In the rows, 128 means zero.
One turn moves each row of this set onto another row. After a few examples, where does it send each row asked below?
Gofo: [139 121 149 107 139 142 141 157 121 130 126 149 141 160 110 141 156 100
 138]
Revo: [108 130 121 144 129  89 134 111 135 155 109 120 105 104 107 147 140 136
 169]
Nivig: [ 95 154 111 147 141  98 133 108 131 146 114 132 113 102 109 149 150 141
 156]
Vefeb: [142 123 160 123 149 126 151 170 106 132 127 139 145 157 114 153 152 106
 164]
nanu: [114 152 124 132 140  95 136 107 137 153 117 124 117  86 108 166 153 132
 167]
ladat: [130 133 149 116 142 144 146 166 115 134 126 144 161 156 122 141 152 104
 158]
zekit: [ 95 139 111 138 126 104 130 108 146 158 105 125 121 105 108 138 146 132
 167]
geni: [136 126 156 120 151 130 149 167 113 136 124 140 151 161 107 151 157 104
 167]
kul: [107 155 121 130 140 101 133 105 143 154 115 127 123  87 108 163 155 130
 168]
Nik: [105 137 115 142 119 103 133 111 134 152 110 123 113  96 127 138 132 135
 155]
Foga: [ 95 155 111 146 139 100 133 107 132 146 114 133 115 101 111 146 150 141
 154]
tuku: [146 127 161 128 135 143 140 167 103 132 136 138 141 146 121 156 152 110
 140]
Bifub: [ 97 141 110 138 120 109 131 109 142 155 109 126 121 100 121 135 139 133
 159]
sut: [133 130 156 123 142 148 136 162 117 142 129 141 153 156  98 155 168 108
 154]
kep: [101 134 116 141 130  95 132 110 142 158 106 123 113 108 102 144 147 134
 171]
desad: [109 157 119 130 134 107 134 106 138 150 118 128 124  81 124 157 147 130
 157]
gedi: [ 98 151 114 148 141  94 134 109 129 145 114 131 110 101 109 149 149 142
 156]
Zor: [141 125 162 127 145 139 139 165 111 139 131 138 143 156  96 161 166 110
 156]
gise: [ 96 154 111 146 137 100 133 109 129 144 115 133 114  99 115 146 148 140
 152]
Bubi: [105 159 117 129 137 107 133 105 143 153 116 128 126  84 116 158 153 129
 162]
zemi: [116 151 126 134 138  95 137 107 133 149 118 124 114  82 117 165 147 133
 163]
Lagu: [145 116 153 110 140 137 144 158 116 128 128 147 134 157 112 144 152 101
 138]
tulo: [142 117 152 109 143 135 143 156 120 131 125 148 137 162 103 145 158 101
 143]
tepen: [138 134 155 124 133 154 138 166 110 134 134 142 151 146 123 150 155 109
 140]
zefe: [137 130 152 118 140 140 149 168 108 131 129 144 154 152 130 142 146 105
 153]
kedig: [145 116 154 111 142 134 144 157 116 129 126 147 133 160 106 146 154 101
 141]
nibed: [147 123 165 130 140 137 142 167 104 135 134 136 137 151 108 162 157 110
 150]
fabul: [ 98 152 113 148 138  97 135 108 128 144 115 132 110  98 115 146 146 141
 152]
lib: [ 99 151 114 148 140  94 134 109 128 145 115 131 109 100 112 149 148 142
 154]
bibe: [142 120 151 108 138 141 143 157 117 129 127 148 139 157 113 142 152 100
 136]
mes: [142 126 157 121 143 130 152 169 104 129 128 141 147 152 127 147 145 107
 157]
neba: [130 131 150 118 147 139 146 166 118 137 124 144 160 161 109 145 158 104
 165]
mil: [131 135 152 122 136 156 135 164 117 139 131 143 157 153 111 150 163 107
 146]
zator: [110 132 121 145 123  93 135 112 132 151 111 121 105  98 121 144 133 136
 161]
puse: [113 155 122 133 134 101 136 108 134 148 119 125 117  79 125 161 145 131
 157]
Tora: [140 121 150 107 142 140 142 156 121 130 124 149 140 161 104 143 160 100
 141]

kul goes to nanu
Revo goes to zator
zefe goes to ladat
Now find these:
nibed goes to tuku
lib goes to fabul
Gofo goes to Tora

One turn moves each row of this set onto another row. After a few examples, where does it send each row asked below?
saraf: [142 117 117 126 134 103 117 121 125 153 111 104 125 134]
lakef: [129  79 140 124 122 116 114 105 146 122 124 126 130 107]
gud: [141  74 127 117 126 138 126 107 148 123 128 148 131 118]
fabup: [148 125 102 105 102 145 124 125 132 156 166 147 119 135]
kono: [138  79 146 117 132 119 116 123 141 124 115 127 133 104]
Zedul: [169 129 117 126 122 120 149 151 123 140 170 130 147 102]
dum: [128  72 134 127 119 132 123 103 150 126 133 134 132 111]
roto: [127  98 121 107 118 128 144 111 137 170 127 118 109 134]
liti: [169 134 104 124 114 116 145 125 128 131 177 141 137 117]
fol: [123 118 115 116  89 136 124 120 136 166 173 124 118 120]
Zutuk: [136 135 137 108 124 131 142 148 168 108 133 135 128 100]
puvev: [123 130 127 118  94 109 107 125 128 159 160 105 119 113]
bamuv: [121 100 122 139 120 122 132 121 134 169 126  96 130 124]
Kilav: [134 133 126 130 121 141 141 145 172 107 142 135 139 104]
Tepan: [162 135  97 122 118 139 112 143 124 147 155 141 137 133]
dob: [150  81 125 126 135 132 116 114 144 115 121 145 140 119]
metam: [164 133 132 106 120 100 144 147 119 140 161 121 132  96]
zifon: [141 133 134 104 112 109 108 152 118 158 143 109 123 108]
koru: [119 130 135 128 111 131 140 137 175 111 145 124 132  97]
Bug: [140 120 126 123  97 112 153 123 133 148 185 118 129  98]
Zame: [126 129 134 107 112 135 146 132 175 111 143 138 120 104]
Palu: [134 139 122 120 116 129 135 127 173  99 143 141 127 113]
ronot: [141 111  98 127 123 124 129  99 136 152 128 126 120 150]
biso: [145 102 101 142 133 144 137 128 134 162 127 122 140 139]
dov: [146  80 135 129 138 129 116 128 141 121 117 133 145 108]
tebe: [148 134 129 121 107  90 136 127 125 137 171 110 130  97]
refur: [157 132 119 119 123 132 113 166 118 156 145 122 142 114]
Tov: [151 106 119 109 140 129 138 139 126 163 110 121 125 134]
kef: [130 141 134 120 119 117 130 135 169 100 135 127 127 102]
tiv: [155 124 115 105 102 118 157 118 132 142 181 139 122 111]

tiv goes to Bug
Palu goes to Zame
Now find these:
dov goes to dob
fol goes to puvev
saraf goes to Tov

